In the data rows, 500 means zero.
Here are some points, one per row:
tensor([242, 487, 493, 832, 258, 471, 383, 560])
tensor([560, 420, 412, 430, 537, 516, 551, 335])
tensor([470, 485, 457, 360, 508, 476, 431, 704])
tensor([537, 505, 551, 383, 588, 438, 489, 637])
tensor([480, 425, 444, 667, 448, 483, 500, 301])
tensor([536, 451, 527, 660, 418, 480, 531, 380])
tensor([653, 502, 596, 537, 709, 419, 544, 395])
tensor([518, 462, 520, 676, 402, 509, 523, 387])
tensor([355, 482, 508, 681, 381, 453, 464, 539])
tensor([628, 498, 575, 520, 687, 428, 555, 399])
tensor([489, 545, 558, 814, 474, 555, 453, 329])
tensor([417, 521, 598, 601, 463, 415, 412, 696])
tensor([720, 552, 693, 513, 759, 374, 547, 430])
tensor([594, 455, 484, 573, 535, 517, 555, 273])
tensor([548, 459, 485, 519, 455, 526, 555, 411])
tensor([604, 564, 538, 665, 559, 609, 505, 336])
tensor([487, 515, 613, 572, 515, 400, 473, 574])
tensor([716, 530, 638, 322, 766, 402, 514, 574])
tensor([405, 460, 549, 932, 320, 431, 439, 284])
tensor([471, 453, 528, 649, 395, 466, 530, 429])
tensor([553, 443, 443, 434, 566, 513, 565, 357])
tensor([387, 499, 586, 999, 311, 454, 425, 297])
tensor([432, 494, 557, 849, 388, 488, 473, 323])
tensor([429, 456, 516, 725, 434, 435, 511, 376])
tensor([597, 547, 564, 187, 694, 485, 486, 735])
tensor([603, 529, 593, 317, 668, 457, 551, 565])
tensor([349, 533, 563, 827, 359, 491, 422, 500])
tensor([459, 559, 511, 564, 483, 554, 482, 555])
tensor([562, 475, 530, 493, 542, 470, 578, 441])
tensor([412, 462, 513, 724, 393, 455, 487, 374])
tensor([447, 536, 547, 756, 399, 524, 466, 479])
tensor([495, 493, 514, 450, 530, 487, 535, 517])
tensor([600, 499, 630, 672, 630, 399, 501, 389])
tensor([481, 449, 511, 626, 487, 412, 463, 494])
tensor([478, 523, 597, 473, 551, 436, 526, 573])
tensor([302, 516, 507, 714, 333, 491, 408, 595])
tensor([521, 562, 625, 413, 609, 454, 494, 655])
These points spread out most along one direction. How far along it is each point below, from 0 to 99? 50 is the average, and the first point above lies past it.
tensor([489, 545, 558, 814, 474, 555, 453, 329]) 65
tensor([562, 475, 530, 493, 542, 470, 578, 441]) 42
tensor([447, 536, 547, 756, 399, 524, 466, 479]) 63
tensor([720, 552, 693, 513, 759, 374, 547, 430]) 31
tensor([603, 529, 593, 317, 668, 457, 551, 565]) 25
tensor([480, 425, 444, 667, 448, 483, 500, 301]) 60
tensor([471, 453, 528, 649, 395, 466, 530, 429]) 57
tensor([412, 462, 513, 724, 393, 455, 487, 374]) 64
tensor([495, 493, 514, 450, 530, 487, 535, 517]) 41
tensor([604, 564, 538, 665, 559, 609, 505, 336]) 52
tensor([536, 451, 527, 660, 418, 480, 531, 380]) 57
tensor([518, 462, 520, 676, 402, 509, 523, 387]) 58
tensor([432, 494, 557, 849, 388, 488, 473, 323]) 71
tensor([487, 515, 613, 572, 515, 400, 473, 574]) 46
tensor([553, 443, 443, 434, 566, 513, 565, 357]) 41
tensor([594, 455, 484, 573, 535, 517, 555, 273]) 49
tensor([470, 485, 457, 360, 508, 476, 431, 704]) 35
tensor([355, 482, 508, 681, 381, 453, 464, 539]) 61
tensor([349, 533, 563, 827, 359, 491, 422, 500]) 70
tensor([597, 547, 564, 187, 694, 485, 486, 735]) 15
tensor([405, 460, 549, 932, 320, 431, 439, 284]) 79
tensor([242, 487, 493, 832, 258, 471, 383, 560]) 75
tensor([653, 502, 596, 537, 709, 419, 544, 395]) 37
tensor([417, 521, 598, 601, 463, 415, 412, 696]) 49
tensor([481, 449, 511, 626, 487, 412, 463, 494]) 52
tensor([387, 499, 586, 999, 311, 454, 425, 297]) 83
tensor([521, 562, 625, 413, 609, 454, 494, 655]) 32
tensor([478, 523, 597, 473, 551, 436, 526, 573]) 40
